500 stands for zero in the data rows.
Every row has a hidden score. In each pair, how much higher is the second row's than the first's? 20 means about the same, 40 much higher and 0 much lower. The score is a weighted sum of the row's numbers plus the product of two more (or one squared), each taken from its middle value.
[553 503 590 428 560 531 495 439 442 516 542 487 559 541 502 437 443 540 462 447]
[473 562 534 550 570 461 500 509 466 497 486 529 554 549 396 455 391 561 453 466] >> 19
[545 442 412 479 405 456 462 503 565 497 543 448 494 491 579 540 589 448 527 528]
[544 512 584 439 558 537 491 444 432 522 548 474 570 549 502 432 449 537 463 443] >> 14
[444 388 484 581 418 602 529 568 574 459 469 541 426 424 488 557 566 406 585 574]
[483 581 550 546 568 457 490 498 463 511 473 520 554 548 410 453 384 569 452 464] >> 14
[579 647 563 407 640 403 455 375 349 579 608 401 626 627 446 358 381 601 337 339]
[549 434 395 484 408 448 478 502 570 488 545 445 499 510 594 539 607 449 529 532] >> 31
[544 544 495 363 541 484 512 399 448 557 556 406 478 496 596 472 515 501 452 442]
[502 479 530 536 525 552 491 541 503 473 457 541 504 492 475 506 443 545 516 519] >> 27
[519 407 377 502 381 475 460 526 597 491 519 485 465 457 595 574 608 430 551 554]
[562 437 441 458 420 434 460 480 557 494 554 444 513 513 571 520 586 450 514 513] >> 21
[579 556 508 337 583 475 481 364 413 572 589 381 531 546 558 430 484 532 410 394]
[411 416 466 680 396 600 577 634 601 409 405 581 380 387 465 606 593 361 635 621] >> 29
[487 539 522 538 563 469 501 522 479 493 475 518 538 539 406 470 407 564 470 476]
[453 453 412 477 402 518 546 520 621 485 448 488 358 373 684 625 650 431 600 591] >> 16
[538 497 571 475 548 547 498 476 453 498 523 490 549 540 505 455 461 527 486 467]
[543 635 591 485 627 392 450 407 391 563 566 454 609 613 437 381 388 632 363 386] >> 23
[387 446 482 609 427 554 556 647 577 404 328 661 405 398 418 596 497 435 605 617]
[632 468 505 389 489 422 430 424 454 528 655 380 587 594 497 439 547 515 450 436] >> 34
[567 513 610 403 578 515 483 394 404 551 591 468 600 573 499 404 445 549 433 417]
[556 544 488 358 557 477 477 389 427 556 558 413 505 530 583 450 510 509 432 421] >> 28
[547 542 466 363 557 484 486 396 432 565 565 417 500 514 591 459 506 512 441 425]
[490 472 542 516 515 585 500 534 499 463 476 560 502 485 493 500 452 515 524 511] >> 20
[493 619 556 533 595 415 442 443 423 533 526 505 586 592 431 414 398 634 400 424]
[536 509 597 436 552 540 496 461 448 520 515 465 550 537 518 446 454 545 469 454] >> 16
[407 338 309 583 288 578 543 636 742 432 388 569 300 297 692 723 723 328 676 690]
[549 661 590 468 637 386 449 395 373 570 578 435 628 626 430 368 375 639 349 371] >> 12
[413 405 460 633 397 598 550 605 585 447 435 566 397 406 469 580 580 367 608 590]
[543 644 582 477 627 399 453 403 388 550 569 430 610 618 436 380 391 628 358 380] >> 10
[567 503 579 410 566 517 490 404 400 561 591 458 598 580 503 406 470 529 433 421]
[478 599 545 563 578 451 483 492 449 530 481 532 567 557 412 445 376 573 440 452] >> 23
[430 410 370 534 342 567 547 575 688 461 399 531 315 318 706 681 697 365 650 648]
[493 476 541 518 520 585 497 538 498 470 475 541 509 490 502 501 460 529 521 515] >> 13
[542 637 572 507 623 392 451 425 396 553 570 442 604 610 432 391 392 633 371 394]
[427 364 329 571 306 582 553 612 732 421 388 550 297 310 693 716 725 323 674 687] >> 26
[393 416 464 649 401 606 548 663 602 435 343 625 364 360 441 623 552 402 636 646]
[622 476 475 397 479 431 437 428 463 517 645 387 580 585 493 448 543 501 458 441] >> 38
[452 373 350 547 318 545 533 581 688 447 440 536 374 360 675 662 680 348 625 641]
[471 447 405 484 389 543 524 509 623 465 457 513 378 379 671 619 643 381 600 595] >> 32
[546 452 512 445 462 475 482 472 499 503 579 435 519 536 497 480 544 476 499 489]
[579 520 590 400 579 500 492 399 395 557 595 429 603 595 500 402 468 549 431 413] >> 18
[465 559 535 546 559 470 491 514 468 504 477 533 550 538 405 459 392 558 462 468]
[607 485 493 390 469 425 429 433 474 522 631 390 580 574 496 451 528 498 456 446] >> 23
[561 545 499 356 565 487 468 379 419 565 570 422 520 529 563 439 489 506 420 408]
[583 595 545 386 610 451 475 379 375 587 602 375 588 585 493 391 433 546 361 359] >> 1
[573 670 592 411 642 391 442 362 348 584 603 403 644 639 439 348 374 618 332 340]
[383 405 466 670 383 627 561 661 606 425 378 610 361 366 460 619 584 370 644 642] >> 24
[555 487 550 432 558 520 503 432 419 559 585 449 580 570 511 428 493 527 456 441]
[526 656 560 494 627 407 450 424 390 573 570 455 616 607 430 388 380 642 367 390] >> 15
[556 497 559 424 561 529 493 423 416 564 588 442 590 571 513 422 483 526 448 437]
[507 430 493 493 438 511 493 502 522 494 570 475 497 512 499 506 561 451 521 515] >> 19
[390 407 475 654 408 598 550 664 597 437 344 634 375 363 444 622 547 415 631 643]
[486 470 422 458 417 505 531 497 598 488 467 480 381 397 673 604 630 428 582 570] >> 25
[563 644 556 446 628 392 453 397 368 572 585 414 619 628 453 373 404 626 355 362]
[500 427 468 514 436 514 493 512 537 489 559 466 488 507 496 522 560 451 530 525] >> 24
[482 564 526 537 561 457 499 516 474 488 474 525 538 545 399 462 391 561 465 468]
[486 499 504 543 528 531 498 545 499 475 453 547 504 503 442 499 433 552 505 510] >> 21
[474 598 545 556 584 445 467 478 442 528 494 522 572 567 419 434 379 593 429 442]
[487 531 535 526 558 476 501 516 476 498 480 531 536 536 408 464 402 558 464 473] >> 17
[482 480 418 434 425 497 546 497 584 507 470 452 379 399 675 596 628 453 574 559]
[604 480 516 403 490 445 458 422 457 515 637 401 577 590 493 440 534 513 460 447] >> 27
[573 512 587 401 568 520 495 405 397 557 610 433 602 589 503 403 469 525 431 418]
[486 600 528 555 572 448 492 497 464 506 466 520 556 557 405 454 387 571 458 462] >> 23
[485 617 543 549 590 430 469 472 432 532 505 503 578 581 420 426 385 607 417 433]
[467 581 519 556 563 446 493 515 468 493 478 522 543 558 401 456 395 573 457 464] >> 20
[575 496 592 407 570 510 491 397 405 559 596 452 606 583 504 405 476 519 439 425]
[494 463 540 534 523 558 493 544 502 476 455 569 500 479 481 506 447 528 521 521] >> 20
[384 449 483 615 430 552 554 661 575 398 312 682 409 390 409 602 484 440 609 623]
[534 631 572 506 623 393 455 421 399 556 558 461 606 616 436 394 402 648 377 404] >> 24
[401 405 477 644 394 612 548 632 586 449 436 584 392 394 470 589 578 376 614 601]
[394 432 475 620 422 571 548 653 581 423 339 653 394 379 423 601 515 420 615 626] >> 13
[582 587 544 393 608 455 477 370 378 576 597 389 587 585 482 392 432 537 363 361]
[453 402 477 571 413 559 542 563 566 451 482 526 420 453 484 555 577 397 579 566] >> 28
[559 427 425 462 428 439 461 487 552 491 568 436 512 521 558 520 589 459 510 508]
[546 505 573 435 564 518 498 438 431 519 548 476 565 555 500 431 454 547 457 436] >> 15
[492 402 352 509 358 490 480 547 625 480 483 502 434 430 622 597 633 404 570 579]
[509 623 525 541 610 414 470 447 423 525 524 479 585 608 418 414 404 630 402 420] >> 18
[462 389 483 539 434 574 515 545 551 484 510 518 447 454 496 537 566 428 563 548]
[440 409 464 576 411 570 529 564 561 465 494 527 438 446 483 554 567 393 576 564] >> 18
[388 422 464 705 378 612 579 642 609 424 391 605 367 377 453 615 603 334 646 633]
[491 610 553 538 603 413 465 463 424 535 521 489 582 598 417 416 398 629 400 423] >> 11
[498 477 541 521 514 581 502 543 501 459 467 538 502 491 497 507 459 525 527 521]
[491 471 548 523 517 584 489 543 499 473 478 559 503 479 492 504 444 523 521 517] >> 23
[490 469 439 437 425 489 534 501 591 506 467 455 380 397 680 599 630 455 576 567]
[399 424 464 632 424 569 557 666 590 400 325 664 385 378 413 614 509 424 622 633] >> 15
[476 592 539 552 578 433 475 482 455 516 492 513 554 573 422 443 393 612 434 448]
[497 403 495 494 445 541 504 514 539 487 534 482 464 481 514 519 561 463 542 532] >> 24
[378 441 477 628 420 565 560 663 591 395 296 692 398 377 412 613 502 424 618 635]
[470 583 529 558 571 459 499 511 462 514 477 521 556 553 406 456 393 572 452 461] >> 15
[549 495 587 436 564 528 488 438 435 532 552 482 573 543 515 434 448 551 456 440]
[518 406 394 490 372 468 472 535 607 499 503 477 453 452 628 579 623 429 553 565] >> 20
[573 550 527 406 594 467 478 385 399 567 581 397 558 572 508 417 468 533 386 383]
[576 644 570 396 636 411 463 367 354 579 607 402 624 619 453 360 387 589 338 337] >> 15
[578 595 561 386 608 455 465 366 371 589 605 397 600 585 485 383 420 543 353 355]
[386 407 454 674 392 614 565 662 606 418 362 616 359 363 458 624 577 382 655 649] >> 19
[560 683 603 438 638 384 447 386 357 578 590 426 629 628 428 357 357 633 336 358]
[422 371 308 557 308 590 541 598 712 438 416 559 334 321 688 696 706 328 660 667] >> 27
[551 472 546 447 548 523 510 443 436 551 569 458 558 558 513 443 500 513 470 456]
[411 353 303 578 293 588 532 628 736 437 392 566 309 296 692 721 713 333 679 688] >> 15
[405 428 478 617 422 565 554 661 588 410 319 666 386 377 427 610 509 424 617 631]
[545 429 404 489 409 441 491 496 583 479 535 443 489 507 602 547 614 452 538 540] >> 29
[541 423 396 487 396 457 459 522 578 495 526 467 476 476 583 555 601 439 538 539]
[476 486 419 456 407 507 538 498 591 485 451 478 380 401 680 599 639 424 579 571] >> 13
[541 483 553 447 546 533 490 440 434 568 570 471 570 545 510 442 485 513 470 454]
[394 417 453 649 411 590 558 681 594 424 338 630 370 367 430 622 543 415 627 641] >> 9
[408 417 465 644 396 610 559 635 591 438 403 564 383 391 470 599 590 376 626 611]
[494 404 371 532 367 485 501 537 632 470 492 509 442 443 640 601 643 409 583 587] >> 26
[388 446 478 624 428 561 562 669 591 395 294 672 389 379 408 617 496 441 619 636]
[531 627 554 522 627 400 467 427 405 549 561 456 604 610 423 402 403 638 382 407] >> 35
[505 427 497 497 440 509 490 507 534 488 555 466 486 505 493 515 555 451 528 524]
[508 512 568 472 529 565 503 501 472 490 492 521 523 505 508 473 449 521 497 485] >> 15
[494 480 551 512 509 588 491 544 497 467 467 552 495 482 500 503 440 520 522 517]
[544 663 583 463 633 395 445 396 363 574 590 433 632 626 439 363 375 631 344 365] >> 20
[494 482 520 534 525 563 504 540 495 476 454 547 503 489 476 507 457 536 517 519]
[573 495 573 425 564 511 506 422 415 551 589 429 584 582 507 423 488 525 449 437] >> 24
[469 396 473 532 426 548 520 547 551 486 513 496 441 466 502 542 575 430 559 548]
[485 556 521 541 566 446 498 520 476 491 474 509 535 561 405 464 409 581 467 468] >> 19
[517 501 563 485 530 558 501 512 481 480 477 507 520 515 512 485 466 533 512 498]
[583 665 599 400 642 400 454 365 351 584 599 399 633 628 444 356 379 598 340 344] >> 21
[548 511 563 468 546 553 503 466 460 489 516 484 543 537 505 460 457 528 489 471]
[516 407 398 513 373 468 493 532 617 478 500 481 455 456 633 583 634 414 563 575] >> 28
[529 412 388 499 384 468 462 531 595 487 523 477 459 460 590 570 600 432 543 552]
[577 464 431 430 450 425 456 456 518 499 618 423 560 557 522 485 554 473 481 473] >> 20
[515 409 379 495 378 467 484 528 605 485 509 486 456 460 610 576 620 421 555 560]
[385 461 477 616 426 546 566 662 572 396 310 684 403 393 407 601 484 434 609 619] >> 13
[541 549 493 364 549 480 501 400 443 558 559 393 489 513 592 465 514 516 444 435]
[517 632 554 524 610 410 453 434 406 554 547 478 595 597 429 401 392 637 380 407] >> 24
[480 605 553 551 580 424 481 484 444 518 488 511 556 577 417 437 388 601 428 444]
[609 489 467 398 480 417 433 431 468 523 653 383 602 590 492 443 531 502 449 440] >> 34
[499 626 554 538 605 402 474 456 417 533 527 499 581 599 410 412 389 621 400 420]
[568 561 498 380 582 486 469 381 407 569 575 401 539 547 535 429 473 522 402 393] >> 19
[550 479 548 452 549 515 507 446 440 554 563 451 557 555 519 447 506 523 474 458]
[378 433 464 630 424 581 551 651 580 417 343 669 406 379 418 605 509 423 618 626] >> 5
[507 399 366 542 369 485 512 545 643 461 486 485 430 434 653 614 650 412 592 599]
[558 522 483 354 538 477 478 399 451 544 541 408 479 500 606 480 529 496 462 450] >> 13
[496 621 546 545 604 420 473 461 428 535 510 500 585 591 411 421 382 614 416 430]
[523 455 485 469 451 499 473 483 505 507 580 453 521 531 495 490 547 463 505 496] >> 15
[552 555 500 366 580 488 490 386 409 576 577 392 530 543 544 432 486 525 405 396]
[423 391 346 558 331 578 559 597 713 451 388 533 294 304 703 707 717 365 672 669] >> 24
[488 535 522 527 559 478 507 517 479 490 475 517 535 538 416 467 408 566 469 476]
[520 392 362 502 371 473 492 538 627 471 494 471 432 449 629 599 640 426 571 577] >> 25
[373 395 446 675 390 632 551 674 618 424 348 645 353 339 448 636 561 391 657 659]
[574 505 581 406 574 518 485 398 396 570 600 448 602 586 507 407 472 549 429 416] >> 19
[487 564 531 537 558 451 510 514 471 493 463 519 536 549 406 463 405 561 465 470]
[438 409 401 525 349 555 547 564 676 463 405 538 315 320 695 674 685 369 648 644] >> 33
[406 350 316 576 294 582 540 623 727 431 400 577 318 310 681 710 713 324 669 681]
[509 616 563 534 608 417 452 437 414 548 541 500 591 594 428 407 393 629 391 417] >> 13
[573 650 576 405 641 396 459 382 349 588 609 390 628 631 453 358 387 614 333 340]
[477 462 425 453 420 513 532 481 595 494 461 488 392 391 681 601 632 430 582 571] >> 27
[392 449 477 609 435 544 565 654 573 394 317 687 411 398 392 600 489 441 605 619]
[393 425 466 676 386 607 568 642 593 424 401 597 375 382 458 602 587 350 633 615] >> 31
[558 496 568 429 560 525 491 419 410 568 592 455 597 573 506 419 483 521 448 434]
[501 478 519 541 525 559 507 536 506 456 453 544 500 491 476 511 455 539 525 523] >> 23
[394 426 468 682 386 610 568 639 595 428 404 605 385 379 457 603 590 342 634 618]
[589 635 580 382 639 421 456 367 343 599 629 391 630 607 460 359 380 576 333 330] >> 10
[581 499 583 416 567 517 490 405 399 553 620 436 611 597 505 403 479 527 428 420]
[472 582 527 563 575 448 480 498 454 513 501 533 561 563 405 448 381 588 441 454] >> 22
[546 432 501 450 473 496 475 464 499 507 591 441 534 535 509 478 553 493 502 490]
[598 466 508 408 492 461 449 431 466 517 624 413 573 571 494 449 535 508 471 456] >> 20
[504 623 557 539 611 423 463 449 419 553 539 499 591 581 422 413 387 623 396 423]
[613 499 512 391 493 432 448 406 444 525 645 383 601 604 490 428 531 511 446 433] >> 21
[563 561 531 389 608 465 465 368 388 579 599 405 585 579 487 399 440 543 371 362]
[494 502 523 541 534 517 495 538 498 480 453 538 514 508 448 492 431 556 499 508] >> 18
[569 559 525 397 599 457 461 389 387 577 588 400 571 578 505 406 451 541 377 370]
[618 515 520 367 493 418 429 399 433 533 662 387 613 616 477 414 512 510 427 416] >> 8
[398 436 475 631 420 573 546 660 587 411 323 664 394 372 421 609 509 420 622 635]
[562 629 570 415 631 419 450 381 360 578 611 422 623 611 452 368 384 597 345 350] >> 22
[479 389 361 542 346 505 507 560 653 464 469 512 414 409 648 628 654 384 600 607]
[548 549 510 344 561 479 488 387 428 575 567 391 503 522 588 450 504 521 427 420] >> 15
[571 571 514 330 575 481 481 369 405 576 583 388 524 541 555 428 473 526 405 392]
[493 385 366 527 356 505 489 548 642 478 485 504 428 414 650 612 640 398 585 593] >> 31
[527 503 573 475 539 562 489 481 457 501 522 515 550 522 510 457 441 523 483 469]
[384 418 475 639 422 572 551 677 595 411 317 683 389 365 419 620 505 428 623 639] >> 17
[535 525 472 371 528 489 490 406 456 543 546 425 480 495 596 481 532 486 462 452]
[571 498 582 408 568 512 503 409 402 557 596 434 592 584 507 411 480 523 438 424] >> 15
[444 387 481 586 421 589 533 574 570 463 473 523 426 436 497 557 579 414 584 570]
[482 476 509 575 517 550 505 572 514 473 432 555 490 470 460 524 451 530 529 535] >> 25
[524 513 473 376 503 484 520 431 498 534 539 409 447 463 630 515 554 485 499 486]
[478 516 529 530 548 496 497 523 483 492 478 536 529 523 424 473 411 560 476 483] >> 22
[402 404 480 653 390 605 570 644 594 424 401 582 368 383 466 604 585 371 632 620]
[411 385 331 559 303 595 534 612 714 443 399 560 318 314 695 701 707 323 659 674] >> 31
[579 517 596 394 578 501 487 398 394 561 588 438 598 586 506 400 461 546 428 412]
[386 422 453 632 411 595 550 642 594 421 356 649 378 375 422 612 538 402 636 640] >> 18
[477 476 412 442 420 500 544 498 595 497 459 462 374 394 668 602 632 448 583 566]
[391 422 465 631 415 578 559 662 587 426 341 646 382 376 429 613 537 415 625 636] >> 17
[575 555 527 344 581 471 480 370 405 571 581 389 529 544 546 423 474 515 403 389]
[515 409 360 500 372 462 493 541 613 482 496 467 443 458 626 589 636 432 565 568] >> 18
[499 472 530 530 531 541 491 535 500 473 465 535 504 507 467 497 444 554 503 510]
[560 470 552 446 550 533 499 431 438 553 574 453 567 556 512 443 494 513 468 455] >> 25
[375 422 435 654 401 610 560 660 601 432 356 625 356 361 435 624 559 397 648 644]
[495 467 542 520 513 582 500 552 500 462 471 546 498 483 493 506 451 514 523 518] >> 23
[480 502 508 550 543 504 511 544 493 496 454 529 520 511 443 493 434 561 494 499]
[391 429 466 618 416 582 551 644 578 414 350 661 393 382 423 601 515 406 618 625] >> 10
[590 463 460 423 454 429 442 463 498 513 604 399 556 554 514 474 556 480 475 466]
[564 523 577 421 572 527 486 426 420 532 567 446 580 565 501 424 450 559 448 431] >> 13
[604 488 521 392 490 434 447 420 449 529 637 406 588 592 488 431 523 504 448 438]
[520 500 567 487 533 562 492 510 474 488 491 514 523 513 504 478 447 529 504 491] >> 20
[504 401 384 508 360 483 475 549 624 493 490 492 440 432 637 595 630 410 568 578]
[384 454 469 615 437 545 561 654 567 394 328 685 418 404 384 596 483 449 604 615] >> 5
[480 400 486 522 426 549 517 526 542 472 526 496 454 477 499 529 566 429 549 540]
[475 487 464 398 458 494 536 475 542 534 517 443 414 415 640 554 584 463 539 521] >> 16
[528 626 568 512 628 406 447 418 400 563 569 461 613 605 430 394 390 645 375 399]
[390 413 470 644 422 589 544 663 592 416 335 663 396 369 424 614 521 422 621 635] >> 12
[523 492 587 444 547 539 494 466 457 520 530 508 542 519 509 453 446 546 473 460]
[589 466 451 425 445 420 456 463 521 493 601 405 548 554 532 486 563 470 480 481] >> 20
[392 431 472 629 424 565 554 653 582 404 333 666 400 386 419 606 508 426 620 629]
[526 501 566 468 538 555 501 493 461 490 503 507 528 526 508 467 454 533 491 478] >> 20
[434 407 367 534 349 560 559 579 681 458 414 525 316 325 704 679 697 375 646 646]
[581 529 595 407 575 511 498 415 413 530 573 444 577 571 502 417 446 554 439 426] >> 17
[480 502 517 539 529 533 481 537 497 493 465 572 517 494 439 492 414 550 499 505]
[380 422 451 676 388 622 560 661 597 427 388 606 372 371 456 617 584 371 647 638] >> 19
[452 424 413 496 386 541 537 531 646 472 438 510 352 354 689 644 664 405 618 614]
[527 635 562 518 621 406 454 428 406 560 550 454 605 604 428 403 400 645 381 409] >> 18
[484 601 529 565 589 446 485 480 445 522 495 517 575 574 410 440 385 587 433 448]
[438 387 364 546 349 570 544 578 696 460 414 534 318 318 704 692 699 372 658 656] >> 23
[504 502 453 380 470 486 533 456 533 531 519 429 423 437 643 545 583 475 532 512]
[632 510 513 351 498 417 434 397 435 530 652 377 601 613 482 416 522 519 433 414] >> 19
[386 432 486 626 421 561 555 656 589 397 308 689 398 380 419 612 501 428 621 636]
[578 523 579 406 577 517 495 397 396 549 590 445 598 586 504 403 459 548 430 415] >> 12
[566 521 595 417 566 526 495 417 416 534 567 453 581 568 500 418 454 534 450 428]
[472 461 431 452 414 504 543 504 604 497 465 474 370 380 675 610 634 439 586 577] >> 21
[512 638 567 530 611 401 468 438 420 535 516 494 586 602 408 411 383 626 401 422]
[554 560 496 343 567 485 478 373 418 572 579 406 519 528 570 437 490 512 421 406] >> 24
[565 502 584 410 578 515 487 396 404 561 596 453 597 578 505 411 468 554 433 421]
[469 365 341 531 323 522 525 579 677 457 439 515 367 374 663 657 678 369 617 628] >> 21
[536 634 572 490 622 400 454 410 386 564 577 443 614 618 440 387 404 632 367 384]
[492 492 440 414 444 481 537 472 561 509 484 448 401 414 665 571 604 455 556 540] >> 19
[537 542 488 365 543 483 485 399 440 566 556 419 492 501 592 467 511 501 450 436]
[587 454 455 432 449 437 446 457 520 497 602 414 548 543 528 488 554 469 486 481] >> 23
[463 385 374 550 339 524 513 565 665 463 455 533 399 386 671 635 654 365 609 620]
[513 488 577 488 531 564 496 512 485 485 482 519 517 499 518 488 458 537 512 504] >> 4
[389 422 468 690 382 621 569 639 595 424 410 604 383 378 459 602 588 336 630 617]
[549 661 586 468 632 383 446 400 371 564 576 442 621 629 425 367 376 634 352 372] >> 9
[507 491 573 490 526 570 489 518 483 486 489 531 519 496 510 485 447 524 509 498]
[579 511 595 398 581 508 494 395 398 548 598 437 608 593 495 401 464 540 430 416] >> 18
[552 544 500 348 563 475 498 387 430 559 571 396 500 516 578 450 499 507 432 421]
[526 415 384 513 388 475 489 512 607 478 530 484 473 471 617 571 618 427 553 562] >> 24
[514 509 453 380 476 477 526 453 529 527 517 424 426 444 644 540 580 474 528 509]
[432 398 465 614 401 580 553 585 582 443 451 543 408 427 482 576 589 373 602 587] >> 29
[373 407 447 675 390 618 566 674 604 428 358 610 356 360 455 628 582 385 652 652]
[567 449 441 454 431 432 454 479 537 496 589 432 534 530 554 507 573 462 500 500] >> 27
[496 615 541 555 597 423 492 468 438 521 501 509 581 584 412 430 390 593 424 440]
[433 363 347 539 316 565 526 587 693 450 430 548 365 349 682 671 692 341 634 650] >> 31
[578 555 500 364 578 470 481 384 408 566 583 384 533 547 552 430 484 519 409 396]
[388 421 460 683 386 618 567 652 598 417 394 600 373 379 451 611 587 359 638 628] >> 22
[533 539 465 365 519 483 506 424 468 539 533 403 461 487 611 496 542 491 479 464]
[472 581 536 586 569 454 500 517 460 519 472 540 556 546 410 461 390 556 456 468] >> 31
[585 492 585 412 577 511 500 399 405 546 605 425 597 594 512 410 484 544 434 427]
[581 506 594 414 576 502 509 410 400 535 590 421 594 595 496 407 475 533 436 418] >> 19
[476 576 542 552 571 451 484 509 463 516 484 518 550 552 409 452 385 577 447 457]
[486 542 521 519 555 481 495 521 476 500 476 521 537 537 413 469 407 573 470 477] >> 16
[367 392 446 676 395 624 566 683 618 426 342 625 349 349 454 639 577 400 654 659]
[513 503 467 386 473 481 532 453 527 530 514 423 428 439 641 540 581 471 527 513] >> 20
[383 436 495 613 429 548 556 669 575 402 308 685 400 388 411 603 489 436 605 621]
[448 402 478 583 413 587 538 573 572 458 461 532 415 435 488 562 577 402 588 575] >> 16
[624 486 489 389 484 413 437 422 457 515 662 377 599 602 486 439 528 501 445 436]
[546 513 587 435 558 533 499 436 432 523 546 467 569 550 508 431 455 539 459 442] >> 9
[393 416 444 638 425 586 549 676 594 422 334 656 380 368 423 619 525 439 624 635]
[503 395 367 508 366 487 483 542 631 481 489 489 437 432 631 602 635 414 577 583] >> 31
[574 544 500 360 576 483 476 374 415 560 576 401 527 542 552 434 485 515 409 400]
[388 420 477 671 388 610 560 651 595 425 407 596 378 382 454 605 582 362 631 622] >> 18
[621 512 502 370 491 414 445 403 438 519 657 372 606 619 478 422 522 505 433 420]
[575 528 568 406 567 506 496 415 391 561 600 430 605 597 500 402 477 526 436 417] >> 22
